In the rows, zero is written as 128.
Rotation paths and how fast each direction turns (degrees each step):
Each turn is a multiple of 5 degrees from 10 to 175, or 0.
Each row of a path follows its step; steps can be skipped.

step 2: [119 124 142 127 149 142 144 116 192 112 149 118 120 113 138 130 116 115 112 121 125 131 148 131 123 133 144 129 131 128 132 160 108 172 121 151]
step 3: [151 106 131 119 134 131 113 102 158 119 102 146 149 108 150 148 143 114 151 123 118 122 113 121 125 124 135 172 112 166 107 123 107 115 127 110]
step 4: [132 120 137 150 113 131 143 99 142 134 115 133 123 176 103 127 128 149 153 106 132 93 149 145 105 124 122 152 140 128 104 138 150 147 113 125]
step 5: [133 127 108 131 127 127 125 116 154 117 131 116 165 129 168 105 94 144 125 99 144 130 150 146 112 139 130 120 133 114 140 129 90 136 94 119]
step 10: [118 116 145 176 131 128 103 115 135 128 98 136 111 137 98 155 135 118 155 134 125 112 133 138 122 104 153 161 123 134 99 131 126 156 125 126]
step 11: [134 117 125 119 112 121 112 109 170 109 132 122 133 141 154 131 128 152 125 133 112 116 152 152 106 106 121 131 141 117 157 149 130 153 85 106]
step 16: [135 122 113 162 134 135 72 130 130 124 112 148 138 123 116 147 114 121 145 116 134 117 105 126 139 142 160 152 118 132 96 121 102 108 139 116]
step 17: [140 115 108 156 106 126 98 121 150 107 135 129 117 170 106 149 112 137 119 137 117 109 157 135 105 116 140 130 134 115 146 144 169 129 123 122]
step 20: [149 116 147 164 104 109 140 110 130 115 130 166 137 135 133 135 123 103 153 123 107 132 143 137 95 108 133 157 131 140 139 118 142 154 100 112]
step 23: [142 122 128 159 117 136 119 133 137 118 106 132 128 179 105 130 105 126 163 101 120 110 147 132 91 144 141 146 119 125 112 133 138 137 145 150]
[139 129 138 128 119 127 132 139 134 122 122 124 141 132 128 131 128 135 130 129 126 135 131 112 127 124 124 121 119 139 129 132 133 128 133 124]
125
[121 125 125 119 119 137 133 126 133 123 132 123 114 127 128 126 128 136 127 134 128 121 131 130 118 135 132 120 123 129 119 139 141 131 135 133]
170
[133 131 118 140 132 128 132 136 129 131 123 130 127 128 125 123 138 137 120 134 119 128 114 134 128 129 125 134 126 135 109 124 129 129 128 123]
115
[139 113 129 126 139 126 125 131 125 139 131 137 126 124 129 127 126 131 138 135 121 130 134 127 126 132 140 132 116 130 127 122 125 127 139 133]
110
[122 128 126 132 137 120 122 145 139 133 126 122 123 122 124 135 126 123 124 123 127 119 123 130 131 125 134 133 125 132 140 139 138 123 131 128]
45
[121 120 130 129 126 140 126 132 127 125 115 135 124 132 131 137 138 114 121 118 128 138 128 128 125 143 131 125 125 133 128 126 124 126 131 123]
110

step 1: [116 119 165 141 137 145 162 132 119 116 143 125 113 141 108 118 136 135 94 110 129 128 123 158 121 109 116 104 104 127 89 132 120 139 126 146]
step 4: [124 126 145 143 106 151 167 120 126 116 145 136 112 157 132 133 165 137 106 115 123 152 120 128 138 151 107 123 98 98 132 115 129 110 111 113]
step 5: [129 117 131 136 107 120 139 128 128 136 131 122 113 139 130 126 138 171 111 165 111 131 140 109 116 109 143 103 116 151 156 131 164 141 102 103]
step 9: [129 143 99 137 133 121 144 167 136 138 158 164 153 130 151 134 125 170 129 109 114 131 128 126 142 167 129 130 144 128 123 129 122 127 129 106]
step 13: [131 115 113 130 150 112 131 122 163 117 100 88 115 130 132 122 136 134 113 109 138 117 88 122 146 154 132 127 132 128 90 152 136 147 144 128]
step 14: [125 108 117 148 112 114 115 155 152 129 125 132 119 113 138 152 121 151 105 148 153 123 133 157 142 107 138 138 115 117 97 145 89 118 143 117]
step 17: [128 86 155 137 101 105 143 136 134 135 141 116 107 123 130 108 129 148 113 122 123 106 123 170 100 102 118 127 117 120 117 123 97 133 117 138]
step 19: [131 124 123 126 140 127 114 104 142 119 107 145 132 154 88 132 150 162 111 125 138 142 103 159 111 131 143 117 126 102 133 162 126 109 123 145]
step 21: [133 132 106 134 130 94 147 110 134 158 108 126 147 151 116 112 108 163 130 153 123 136 144 126 125 120 116 114 115 120 171 112 142 130 120 99]
step 22: [121 142 111 127 125 117 117 110 129 136 146 133 133 160 102 135 175 157 148 124 106 124 104 129 99 138 120 120 130 114 141 107 95 136 126 144]
[124 122 126 131 116 136 138 135 125 126 141 142 124 129 129 127 120 121 133 116 124 121 129 130 126 130 130 124 126 113 123 122 123 129 128 129]
135
[113 126 136 133 127 117 116 135 126 124 127 128 125 134 132 125 122 120 136 136 119 128 121 138 139 136 128 128 131 128 124 135 131 127 131 123]
20
[130 124 126 127 132 122 132 124 137 132 134 129 127 123 134 138 127 119 138 123 133 142 124 134 122 118 120 130 128 126 124 143 128 139 120 124]
20
[126 120 125 139 130 130 124 131 128 115 133 119 139 136 118 137 130 122 135 135 140 135 133 131 127 130 128 127 123 126 129 114 123 129 122 127]
100
[126 126 132 116 127 121 117 134 127 130 136 133 125 120 134 131 138 135 130 136 137 127 127 131 118 127 139 124 141 123 120 122 123 124 121 131]
130
[118 127 122 141 126 128 131 122 120 125 123 125 119 119 127 123 132 123 121 129 138 126 141 127 124 135 121 121 140 129 125 139 119 129 128 126]
25
[131 117 127 124 117 143 129 128 132 129 131 121 120 134 128 141 126 128 128 138 125 115 126 134 125 126 128 135 133 140 132 136 124 126 126 124]
120
[124 128 133 122 133 129 128 129 126 131 128 136 123 121 107 129 111 132 125 134 136 129 131 136 126 121 132 118 122 130 132 131 129 128 132 119]
160

step 0: [133 119 153 110 119 139 146 124 155 101 105 113 83 115 176 137 144 153 116 135 108 128 107 147 109 127 133 167 142 134 128 128 107 124 133 112]
step 3: [103 124 157 106 98 137 143 114 130 126 116 146 111 125 153 151 121 138 134 100 102 141 150 131 117 120 126 164 143 144 122 153 89 99 104 109]
step 5: [144 161 110 116 100 119 146 105 138 99 132 134 125 139 156 117 95 136 132 121 137 113 99 169 142 105 119 137 129 115 126 169 120 117 142 98]
step 7: [114 155 128 166 121 130 153 149 127 122 145 161 84 141 136 140 125 138 119 136 125 148 114 146 156 121 93 98 111 126 112 112 111 117 113 102]
step 9: [132 103 153 136 104 141 135 152 128 110 120 140 88 125 163 124 129 154 120 162 130 136 107 128 122 120 157 161 143 128 136 104 99 119 130 96]
step 12: [114 130 176 121 107 137 134 136 103 117 120 138 103 152 149 145 127 133 124 121 111 148 142 131 134 122 124 175 120 154 110 115 97 88 140 107]
step 15: [126 116 151 139 102 137 149 153 107 129 166 135 117 148 113 162 146 168 123 120 122 140 158 125 108 95 138 130 143 159 131 128 101 109 126 110]
step 18: [150 91 138 141 110 138 166 149 126 127 143 146 81 139 120 114 132 138 120 154 120 146 122 134 115 100 160 132 125 140 136 114 110 123 145 87]
step 22: [121 130 115 146 92 102 147 119 155 113 135 114 142 128 139 114 111 152 127 135 120 129 120 128 111 112 136 98 126 92 92 181 102 113 131 108]
step 23: [135 149 121 141 90 144 118 140 122 122 146 148 112 102 152 137 156 134 119 135 122 118 133 161 155 113 142 170 114 122 163 140 116 115 119 90]
[130 137 122 129 124 118 138 124 122 123 122 124 134 121 133 120 124 136 131 125 119 131 137 122 138 127 122 125 136 118 128 126 139 138 134 123]
125
[122 121 128 145 133 133 141 131 115 128 130 132 127 131 127 132 128 124 135 119 127 127 117 127 130 126 133 119 126 122 117 125 133 125 137 135]
125
[130 125 121 130 133 126 137 132 137 125 123 125 119 124 121 134 125 133 131 134 130 121 123 129 128 116 121 127 134 128 137 109 121 132 125 139]
40
[138 118 133 129 127 122 124 132 130 121 115 118 131 134 131 119 123 126 129 136 137 128 119 135 126 124 136 131 128 120 124 133 125 134 142 126]
85
[118 126 131 131 126 132 132 126 142 125 127 140 126 132 122 114 110 121 137 129 130 128 132 117 133 123 130 131 125 131 127 131 126 131 127 123]
170
[133 136 121 124 123 134 119 122 123 132 127 132 127 126 121 126 129 133 140 116 127 124 115 130 129 121 136 138 134 137 136 126 134 126 139 125]
120
